In the data rows, the value 128 means zero.
Each row below has a hidden score, from 0 to 40, with 20 about the middle. What is it? The score is a weighted sum of the row's numbers plus the product of two more (or one squared), each taken from its middle value.
[141 158 111 169 123  43 105 104  91 126 114  78 126 101 173 114  98 108 122  50 126 130 102 103  97 170 116 105 118] ~ 16
[ 98 149 113 117  93 101  83 120  93 107 163 117  99 140 108 130 122  81 132 111  76 127 108 111 177 119 133  94 141] ~ 20
[ 94 153  86 133 107 166 129 154 137 133 104 166 111 109 145 134 104 153 177 149  84 140 106 185 121 123 110 159 108] ~ 12
[ 96  99 107 110 133 106 130  83  62  78  94 104 124 130  98  35 145 120 154 115 171  91 116 117  94 126 162 131  12] ~ 24
[ 69 147  92  88  71 117 141 136 168 147 119 113 116 130 171 133 134 134 132 150 113  95 112  86 116 119  90 108 145] ~ 17
[ 99 126 132 103 104 165 156 112 135 108 143 163 107 110 164 168 155 106 110 105 110 148 104 121 173 150 116  99 132] ~ 25
[135 209  92 142 113  90 135 125 149  86 112 170 211  93 167 150 128 118  88 111 146 147 116 125 129 135  94 158 150] ~ 20
[128 139 150  85  79 128 127 137  83 112 171 154 166 160 131 137 179 128 187 134 121  93 148 126 171 108 116 120 142] ~ 18
[160 185 110 135 128 120 113 129 169 108 138 130 200  97 138 153 168 127  70 147 178 153 146 134 133 165 108 178 176] ~ 16
[161 112 128 136 113 142 119 141 153 136  96 110  99 154 130  88 113 106 134  77 131 183  94 127 143 168 123 161  94] ~ 26
[142 140 158 156 143 142 102 132 157 157 113  88  87 111 101 185 133 181  94 114 171 157 128 140 119 126 114 181 145] ~ 24
[113 154 199  85 192 156 108 170 121 148 182 138 142 187 141 144  75 141  81  71 133 146 173 125 103  68 119 155 118] ~ 26
[109  68 104 161 136  97 131  99  68 110 126 135 157 114 116  87 140 130 146 102  90  68  69  91  77 131 166 137  75] ~ 22
[125 143 136 142 188  69  93 133 118 169 163  93  67 154 120 171 102 205  99 126  95 139 157 143 129 133  97 187 154] ~ 28
[119  90 157 150 176 133  94 143 125 178 144 119 101 161  94 124 113 144 103 159 168 122 192 102 140 125  93 141 137] ~ 28
[131 144 118 123 113  63  89 163 110 100 154  69  76 149 125 118  74 135  77 129  87 133 123 139 141  99 129 125 108] ~ 28
[ 81 116 116 169 103 143 153 155 142 116 155 158 177  91 128 122 123 135 128 106 148 165 103 171 149 195 156 132 167] ~ 12
[ 97 166 179 111 180 135  78 134 112 124 132  92 136 199  85 160 103 161 139 148  91 142 123  89  80 153  90 164 115] ~ 18
[122 148 143 159  84 118 162 129 149 130 141 107 213  93 167  89 162  55 121 103 124 129 100 147  64 163  95 115 159] ~ 19
[173 170 138 157 115 106 143 139 147 144  86 119 163 101 133 103 102 183 110 134 160 182 105  99 170 155 126 180 147] ~ 22
[120 128 130  95 100 150 152 101 125 163 139 132 129  95 157 152 143  67 120 108 159  96 150 145 164 102 156 113 135] ~ 15
[ 93 186 166 128 156 162 148 119 102 101 155 167 147 123 136 130 143 119 111 165 115  92 159 151 160 116 121  91 117] ~ 20
[146  86 142  89 145 164 115 156 125 154 172 156  94 131 101 166 140 162 146 127 149 158 161 156 142  88  33 172  95] ~ 19
[129 103 129 135 132  67 141  78  75 121  93  82 109 116 118  90 141 122 182  84 161 120 113 109 121 155 115 127  69] ~ 21
[100 113  81 132 115 128 163 103 128 141  78 132  65 167 131  85 130  98 144  76 157  94 120  99  92 163 157 125  92] ~ 19
[128 104 160  97 153 138 126 155 100 143 149  78  90 165  56 102 127 161  97 130 139 148 180 180 116 142  95 174 157] ~ 17
[123 124 163  83 104 141 115 145 129 145 152 204 140 125 142 159  91 109  99 152 155 116 153 188 149 120 149  67 134] ~ 12
[154 134 117 154 116 181 158 157 156 110 149 134  96  94 150 167 100 130 183 137 113 211 112 175 131 105  78 178 102] ~ 25
[183  84 172 117 145 179  83 125 173 119 132 129 115 149  84 165 125 197 123 117 139 130 179 141 128 115  48 178 132] ~ 14
[114  88 102 140 147 177 178 125 147 108 113 113 111 134 102 111 118 124 145 112 128 152  88 187 190 131 136 149  96] ~ 21
[117  61  68 141 106  60 129 134 134 130 153 124 127 105 140 122  94 126  92 128  99 138 109 114 157 169  90 104 176] ~ 20
[156 127 112 135 118 113 125 139  77 106 188  95  94 144 161 137 172 113 102 112 134 135 135 127 134 107  78 129 129] ~ 21
[114 176  86 147 114 139 106 116 112 130  98 144 201 117  96  64 107 140 194 112 133 106  89 125  79 133 173 121  98] ~ 21
[131  73  38 152  88  86  94  79  71 153  98 113 123 102 101  74 144  94 183  89 102  90 114 116  97 133 173 135  83] ~ 21
[119  83  91 222 146 101 151  66 142 157 109  90 122 137 123 101 157 112 122  91 160  84 110 122  96 167 205 125  98] ~ 31
[123 128 139 120 166 193  85 125 129 145  91 155  66 161  97 186 176 149  95 137 133 131 205 151 118 142 110 150 113] ~ 10
[128  99 144  76 146 127 179  99 122 133  96 133  99 138 154  76 101 120 101 119 127  79 144 128 103 152 140 137 157] ~ 17
[ 85 127 137 147 143 158 140 118  87 118  96  86 181 117 190 131 163  98 155 137 175 124 112  94 117 125 169 110 126] ~ 24
[149 117 104 158 125 132 100 145 106 129  64 110 131 140 139 116 134 148 115 154 118 127 119 116 105 113 126 111 135] ~ 17
[144 106 172  92 151 158 114 134 142 164 160 173  92 168  84 147 179 177 114 108 184 126 157 125 123  80  83 146 150] ~ 22
[143 181 102 158 148  75 165 118  93 111 102  84 111 109 114 169 138 103 142 130 172  88 144 102 106 193 138 153  95] ~ 14
[194 163  98 140 106 113 166 163 155 147 147 118 113  98 171 115  96 104 131 126  56 144 150 127 174 154 146 158  90] ~ 24
[125 123 100 171 155 103 135  69 108  62 100 127 162 105 152  81 119 113 104 128 124 118  90  87  88 117 154  80 100] ~ 27
[ 93 118 101 138 152  97 100 115 109 138 147  99 146 142 162  90  90 158 111  86 136 101 104  43 120 152 117 104 163] ~ 27
[195 148  89 163 119 144 108 157 108 103  91  95 148 164 125 147 140 132 129 131 152 121 121  97 166 140 133 155  95] ~ 25
[118  89 126 113  97 106 104 132 105 163 149 108 149 145 139 173  98  99 103 146 121  73 130 113 163  91  94 119  98] ~ 18
[131  96 117 120 125 112 139 129 113 143 128 124 104 134 141 159 169 131 128 132 102  84 121 153 110 123 104  87 156] ~ 8
[102 125 104 119 140 119 110 135 143 110 122 122 153 152 142 151 122  92  88 158  58 180  61  90 134 169 123 132 127] ~ 36
[132  61 118 116 102 100 110 101  92 116  92  96 116 110 142  80  89 114 110 117 149  88 112 107 101 174 168 126 146] ~ 16
[130 138 111  69  86  75 178 121 134 186 145 131 115 141 149 121 178 108 174  96 149  85 133 133 131 140 131  97 121] ~ 12
[101 153 130 144 139 130 161  98  89  95 106 136  94 106 148  95 128 107 164 123 135  86  79 156  76 187 128 111 141] ~ 14
[141 149 138 118 148 189 132 178 143 170 174 185  84 139 145 133 151 116 156 192 135 106 172 199 130 113 141 107 132] ~ 18
[139 118  71 153 122 167 140  61  93 133 106  99 163  91 136  97  78 115 142 133 169 114  93  73 113 176 184  63 144] ~ 30
[145 120 136  97  90 138  81 159 145 120 116  71 148  95 130 140 119  74 108 112  75 164  93  71 156 133 133  97 160] ~ 32
[145 101 113  80  81 115 124 142 133 122 122  64 130 100 153  96  99 116  99 130 102 154  93 109 145 152 108 132 136] ~ 23
[123  79 107 199 119 113 135 124 190  93  92 106 178  91 171 136 157 144 154  80  89 147 108  83  99 110 150 142 128] ~ 17
[122 136 140 215 113  93 146 153 187 122  94 159 158 121 148 152  86 102 150  98 125 143  78  97 133 122 182 212 149] ~ 12
[134  85 145 101  69 125 126 130 109  81 121 133 104 168 137 167 147 142 139 135  68 128 124  79 152 115 127 133 114] ~ 18
[146  85 102 123 135 204  82 172 158 143 130 140  86 153 150 163 170 146 168 129 147 128 139 135 177  66  48 129 112] ~ 26
[123 124 108  40  86  83  69 148 137 108 145 113 138  51 139 170 100 121 165 146  95 167 116 107 133 158 157 104 161] ~ 19
[161 149 110 156 107 118 130 131 177 101 116 160 155 149 106 162 138 150 142 143  98 191 121  92 116  92 176 144 134] ~ 20
[143 110 180 117 151 146  63 146 141 103 116 116 118 179 105 120 115 140  55 138 102 120 144 120 179  97  88 112 139] ~ 21
[114  60 194 139 169 119 100 111 182 132 126 139 102 163  95 118 109 155  71 116 139 134 143 110  95  75  86 133 136] ~ 34
[110  97 110 158 100 123 139  89 112 144  71 137 105  93 133  44 137 128 149  57 216  76  96 108  84 180 113  62 130] ~ 16
[144 130 142  77  97 158 127 121  81 115 126 129  94 155 114 142 159 122 132 204 140 111  92 128 153  45 166 121 141] ~ 21
[133 124 173 134 155 213 114 114 106 158 170 168 194 142 163 126 129 150 150 172 153 148 115 194 158 117 162 111 132] ~ 21
[ 66  90 131 133 137 160 145 147 213 128  77 141  93 131 180 109 138 121 169  88 137 166 111 144 129 115 163 123 130] ~ 12
[136  96  93 176 115 110 148  98 105 144  75 109 155  89 122  73 143 106 142 106 134 129 109 107  90 161 128  99 122] ~ 25
[144  75  98 161  94 112 172 173 162 116 148 122 185 127 149 118 136 160 127 154 162 174 112 138 129 148 167 116 129] ~ 20
[142 100 148 166 123  97 121 146 141  99  84 160 134 135 177 116 132 180 162 134  91 163 123 136  92 117 179 154  98] ~ 13
[127 114 126 142 139 100 189  86 115  96  70 146 106 134 126  62  53  94 126  89 137 145 153 134  66  93 170 104  88] ~ 22
[120 115 109 129 132 101 133  72  91 116  69 124  79  77 115 100 135 119 113 113 140 102 131 145  82 169 182 113  72] ~ 13
[103 127  92 101  94 101 126 128 167 107  82 116 180 120 157 117 176 126 124  91 135 167 115 108 101 155 186 159 166] ~ 14
[111 146 128  97  91 102 158 179 176 132 159 143 143 137 125 177 127 151 153 176 145 144 115 122 157 161 162  73 147] ~ 12
[ 85 159 136 118 116 144 165 142  73 202 146 144  98 170 147 114 181  97 166  96 132  53 150 129 115 139  96 128 109] ~ 16
[148 180 151 133 188 151 115 129 129 116 149 174 141 137 123 137  62 111 102 191 182 152 186 191 157 115 163 126 158] ~ 20
[ 99 133  79 148 110 116 154 123 111 142  90 116 124 115 160 145 112 129 154 135  96 114 133 107 108 152 138  80  96] ~ 18
[134 127  97 115 119  60 100  84 128  79 104 103 190  70 117  39 128 130 168 122  65  91  65 111  63 109 150  96  86] ~ 23
[137  72 109 147 115 187 186 154 150 137 117 130 174  79 119 149 130 118 153 136 100 140  69 136 164 120  79 219 104] ~ 37
[148 186 136 166 156 151  95 167 143 144 140  95 150 139 102 164  67 123 134 132 142 145 124 119 118  83 132 175 112] ~ 23
[134 106 125 121  97  97 174 120  78 140 112  96 120  79 141  65 180 179 156 106 130  76 116 119  78 179 140  94 118] ~ 17
[ 54 131 195 119 187 132  94 140 156 159 135 145 105 182  60 156  53 124 140 115 128 128 179  99 123  92  86 143 137] ~ 17
[124 220 103 189 125 153 156 140 131  71  74  83 194 114 110 136 127 155 157 143 174 155 130 107 119 139 124 162 135] ~ 19
[170  95 124 106 157 133  89 139 116 135 147 118  95 154 133 148  99 191  67  95 135 141 167 110  93 106  95 191 178] ~ 21
[122 149 107  97 124  88 135 133 122 120 138 110 127 125 171 150 114  68 117 141 140 157  99 137 158 154 131 122 151] ~ 24
[123 139 112 113 109 162 191 126 126 115  72 150 136  76 145 163 154 191 158  80 106 132 133 122 128 115 112 166 126] ~ 17
[130 134  98 126 171 101 144  70  88 104  88 128 108 127 187  69 119 118 137 102 125  99 107  85  68  94 146 136 109] ~ 27
[172 194 113 129 143 195 151 129 121  69 149 156 113 141 167 128 105 174 142 192 156 125 183 180 167 113 173 106 187] ~ 20
[135 111  97 156  98 112  86 103 181  86  64 129 105 108 145  93 102 155  67 102 116 161  88 102 173 124 171 135 107] ~ 24
[132  84 138 141 158 147  76 133 168 216 163 141 109 164  99 121 100 174 112 120 133 141 164 182  96 111  84 163 111] ~ 38
[153 125 108  94  67  88  91 123  93 117 142 110  91 126 109 111 129 132  89 124 110  77  89 141 174 108 103 110 138] ~ 18
[133  91  63 151 109 123 118  80  64 127  89  74 103  68  97  52 149 145 113 108 154 133 102 143  77 158 149 127 150] ~ 19
[108 113 181  86 175  92  81 133  87 190 139 137 109 192 101 126 127 138 131 142 143 117 147 118 111  84 115 122 133] ~ 20
[129  90 131  72 194 138  63 128 104  96 137 133 101 136  80 132 101 179  72 102 166 150 141 134 108 140 124 186 201] ~ 14
[ 84 134  72 130 146 102 121  47  81 106  73  99  66 101 130 100 160 120  85  89 135 109  77 106 101 163 180  79  87] ~ 17
[143 123 103 128 124 141 104 168 136 173 139 208 107  98 120 158 149 183 154 103 153 136 187 155 124 161  99 187  97] ~ 11
[ 77  90  98 168 152 159 163 124 138 128 111 157 148 104 111 118  94 129 132 146 121 161 120 118 170 101 144 160  70] ~ 26
[147 100 170 146 135 163 221 144  95 126 161 194 140 151 122 172 210 122 124 136  95 102 102 191 185 117 134 128 146] ~ 11
[ 76 139 156  98  88 118 144 137 104 119 188 172  76 170 182 121 185 125 185 143 150 147 121 141 147  95 100  45 118] ~ 15
[ 84 136 120 111  85 105 129 137 129 162 139  77 105 163 156 138 161 114 147 121  90 121 102 151 199 132 131 110 163] ~ 8
[138 113  75 118 147  91 132 138 154  98  81 128 121  84 150 114 139 125 159  96  81 204 132 131  89  93 146 137 178] ~ 33
[136 107 124 125 176 168 125 137 105 167 146 141 106 107  86 130 196 176 157 137 168 143 134 185 126 127  94 135 145] ~ 13
[116 148 102 161 126 107 143  98 119  76 117 142 113 120 112  41 117 135 148  46 140  77 127 132  86 126 171  73  79] ~ 23
[131  90 125  82 138 130 163 160 139 133 192 139 127 161 135 150 167 147 141 156 130 133 107 172  97 145 135  93 134] ~ 12
[134 118 135  92 155 148  86 138 129 130 142  79  96 137 127 142 105 105 134 152 160 108 137  92 165 101  29 168 150] ~ 30
[113 144 109  68 126 111  95 106  98 172 140 108 111 161 153 148 135  81  99 162 157  48  42 108 133  84 134  92  87] ~ 22
[146  78 112 120 141  96 135 117 144 110  93 110 144  77 188 105 107 133  98 110 105 147 144  58 175 179 156 135 148] ~ 31
[107 161 126 138 171 130 125 173 137 121 143 140 126 161 101 139 141 152 104 142 137 118 190 145 156 106 115 156 106] ~ 20
[100  85 174  81 209 120 131 115 161 110 178 119  64 170  81 139  96 125 108 180 129 132 200 135 111 113  87 187 111] ~ 22
[136 166 142 145 103 138 114 159 124 155 128 121 175 124 140 146 107 165 138 149 127 159 100  86 121 122 130 168 167] ~ 21
[173 183  75 164  52 104 104  86 152  96 112  86 191  97 138 119  96  99  96 120 126 153 129  61 172 154 140 122 166] ~ 27
[121  97  95  93 107 120  82 114 119 117 129 136 113 101 120 133 116 136  90 122  95 125  59 107 155 147  82 110 189] ~ 21
[145 148 100 112  70 149 155 157 164 199 161 115 134 148 171 128 105 135 146 130 118 101  76 126 150 111  86 120 160] ~ 20
[129  89 137  92 160 143 126 150 168 135 120 145 151 152  85 140  96 148 104 137 151 118 151 103 147 102  85 170 119] ~ 21
[110 180 182 150 144 181 108 126 154 123 128 184 135 107 155 143 124 129  84 177 140 115 152 138 178 119 147  92 145] ~ 28
[159 126 109 181 147 187 151 155 178 147 125 146 135 117 110 158 130 127 157 136  97 118 156 160 138 112 102 153 135] ~ 17
[147 109 156 117 117 109  75 186  77 114 146 129 161 114 120 135 124 112 139 145  62 148 149 109 154 151 112 108 160] ~ 32
[133 116 198 131 167 155  77 142 154 130  69 106 152 182  67 126 108 149  81 106 126 156 170 138 148 108  89 176 140] ~ 14
[209 165 111 146 123 120 111 193 158 128 122 143 176 135 135 163 126 155 127 169 148 141 104 120 167 136 162 168 148] ~ 16
[165 118  88 182 126 152 164 135 152 145  96  86 183 116  84 182 151  75 107 166 138 117 108 140 142 140 126 178 102] ~ 18
[100 147  86 128 121 106 147 118 148 124 124 155 159 137 137 130 128  74 103 131 161  92 148 117 110 105 115 101 120] ~ 20
[115 124 118 121 175 178 113 110 117 177 150 152 110  90  76 143 202 160 154 133 168 159 148 173 162 132 108 157 176] ~ 14
[126 113 127 134 111  72 158  72  87 151 112  86 156 133 116  71 122 100 152  86 161  95 138 150  72 147 123 101 140] ~ 14
[115 129 172  92 154 112  94 122 182 143 154 128 138 159  69 155  98 149 119 129 104  95 157 101 104  97 128 169 151] ~ 30
[118 121 109 138 113 115 205  54 138 114  97  87 101 134 151  92  74 125 123  74 158 122 101 152 138 119 164 132 142] ~ 17
[126 131 106 142 158 153 150 192 151 123  98 141 104 128  81 143 182 122 163  90 109 132 154 132 118  92  78 172 139] ~ 31
[140 126  92 171 120 114 150 117 186  60 113 112 153 132 156 193 133 147 128 149 142 153 110 131  97  99 147 116 154] ~ 10
[ 69 114 165  91 150 103 129 145 142 138 124 117 125 154  71 134  91 126 116  77 107 176 166 115 100  85  54 183 118] ~ 19
[160 121 112  97 124  81 143  97  68 112 120 120  82 172 135 103 128 106 136  65 142 101 134 120 113 154 117  97 135] ~ 25
[144 118  74 195 154  84 166  99 122 148 106 124 128 121  99 127 143  95 144  79 146 120  91  92  65 158 167 124  96] ~ 21
[135 139 174 107 169 151 108 195 111 151 136 218 100 132  98 118 137 180 199 114  84 148 197 161 151 105 127 154  39] ~ 18
[149 110 179 146 163 132 154 127 113 146 124 122  87 145  72 166  84 134 103 108 135 146 161  69  86 111  79 172 144] ~ 21
[ 72  62 173 107 146 139  92 111 164 144 137 125 123 195  97 161  97 121  77  96  96 154 195 111  63  84  88 181 156] ~ 18
[129 117 127 122 166 143 118 105 135 140 133 168 119 149  74 155 152 177 178 140 115 149 191 198 154 132  87 172 102] ~ 11
[120 140 135 129  81  89 127  68 102 132 114 109 104 133 157 120 114  95 120  81 141  92 111  96  99 161 134 126 110] ~ 16
[ 88 117  80 114 163 116 118 125 101 161 113 114  90 105 114 172 124 157 158 140  85  75  85 137  93 137 100 105  97] ~ 10
[110 132 179 126 153 160  90 169 147 131 131 125  86 180 107 122  98 173 147 138 116 121 138  99  99 109  95 143 136] ~ 21
[161 149 172 126 143 182 143 124  72 131 124 170 143 119 119 157  82 125  96 172 146 121 156 192 160  93 152 103 132] ~ 17
[146 127 141 174 168 175 140 140 128 102 149 194 135 105 144 119 141 132  97 152 158 127 169 176 142 121 131  91 155] ~ 19
[112  98 120 184  58 154 133 129 154 129 109  91 170  74 124 117  60 105  99 123 128 178 102 113 118 145  98 140 131] ~ 21
[145 131 188 144 117 127 146 129 114 125 125 157 147 180 148 123 126  92 122 181 167 114 134 175 145 134 106 107 160] ~ 11
[112  74 111 144 135 125 160 147 168 114 117 117 164  98 135 157 133 108 160 157 107 167 116 123 143 148 159 122 115] ~ 25
[ 87 153 130  81 120  59 120 105  54 137  98  90  90 132 118 103 131  78 101  74 128 118 123 141 127 186 148 141 128] ~ 12
[196 138 100 137  96 118 133 138 193 128  91 143 125 111 136 154  95 145 142 137 150 153 123 135 136 105 137 178 154] ~ 12
[109 120 150 144 133 168  60 156 114 112 130 182 188 115 154 150 138 114 149 172 114 139 154 124 127 103 181 146 124] ~ 18
[ 95 152 160 120 165 128 109 108 146 164 113 121  92 190  57 143  82 173 110 106 143 168 158 144  78 113 104 146 106] ~ 25
[115 108 109  81 111 113 125 130  87 149 168 151 137 115 164 110 120 124 121 121 126 101 126  92 145 165 156 131 136] ~ 23
[127 160 166 108 135 139 136 133 131 130 179 147 138 114 153 163 145  64 137 179 142 113 175 151 136  96 199 116 135] ~ 20
[119 107 179 109 145 172 157 160 129 176 168 193 151 138 151 100 130 157 140 162 153 129 105 171 159 139 186 124 133] ~ 25
[118 101 119 124  86 134 137 160 110 147 108 106 132 171 162 138 119 106 142 118 153 100 119 135 170 180 112 120 107] ~ 18
[141 194 159 123 159 168 126 129 106 110 123 187 115 129 167 146 175 119  88 187 127 187 153 162 149 107 130  91 133] ~ 19
[135 129 173  63 158 126 108 155 155 146 157  98  87 152 118 209 139 147 133 142 133 102 172 113  96 157 117 146 182] ~ 7
[114 123 147  75 123 130 147 146 117 139 152 188 126 169 147 141 154 117 145 136  98 112 132 146 116 103 130  99 113] ~ 16
[ 91 100 124 148 105 102 115  86 177 137 140 127 123 133 126  85 109 104 104 136  96 185 135  83 167 119 123 154 137] ~ 30
[135 180  85 155 139 108 151 137 109 134 121  91 154 153 132 136 129 137 163 138 190 125 134  99  81 154 110 104 100] ~ 21
[112 186 131 142 143 100 143 142 137 122  93 102 119  90 124 127  94  86  80 117 169 128 124 114 122 156 111 139 111] ~ 17
[ 89 147 117 155 108 111 166 150 160 107  65 111 189 136 107  96 108 143 120 147 138 144  94 132  99  83 163  94  87] ~ 23
[110  78 165 141 205 113  83 166 139 167 163 161  89 146  77 133 113 145 119 130 116  99 147 123 132 121  86 203 202] ~ 15
[156 135  90  80 107 138  62  80 109 116  64  97 114 156 125 120 145 116 136 111 113 103 123 122  47 135 115 135 107] ~ 18
[201 171 149 193 151 138 104 148 150 125 135 146 149  89 111 149 128 195 125 121 142 156 111 141 159 142 131 135 153] ~ 19
[101 100 101 108 105  91 136 115 101 166 139 112 100  88  95  47 103 134 170 105 169 129  94 124  57 162 184 122 136] ~ 24
[ 84 102 137  56 115 117  66 135 111  93  93 136 156 123 114  84  50 108  88 155  88 114 115  96 156 175 105 107 161] ~ 31
[ 95 136 146 143 136 115 102 147  92 143 183 144 146 193 122 174 104 172 129 114 167 146 166 139 121 125  83 163 105] ~ 16
[142 113 171  99 150 134  82 132 109 126 179 139  85 167 145 115 136 199 116 133 112 128 169  91 139 106  79 175 155] ~ 28
[115 101 111 118 141 177  68 131 151 115 109 175 104 157 110 103 143 189 123  95 151 161 144 225  92  86  68 161  94] ~ 10
[ 95  87  97 124 144 126 151  87 110 163  81 107 160 108 137  80 111  85 155  86 140 148  95  87  74 143 147 136 107] ~ 38
[135 158 165  94  95 131 198 153  79 130 161 160 131 110 127 140 181 118 159 193  66  93 122 164 111 110  41 111 104] ~ 17
[108 114  91 116  68 105 115 141 146 135 168 111 143  99 207  77  94  92  65 114  68 111 103  90 165 174 110  69 131] ~ 27
[224 158 109 184 150 132 118 132 144 111 120 121 128 136 118 158 139 173 144 144 131 121 128 114 132 107 181 132 170] ~ 21
[115  86 111 182 118  86 160  90 147 130 122 139 172 117 177 125  95 145 143  65 138 165  89  97 100 125 139 133 114] ~ 19
[126  80 139 108  93 146 114 153  88 148 174 150 152 160 130 161 165 134 129 125 147  83 122 117 181 128  98  73  81] ~ 18
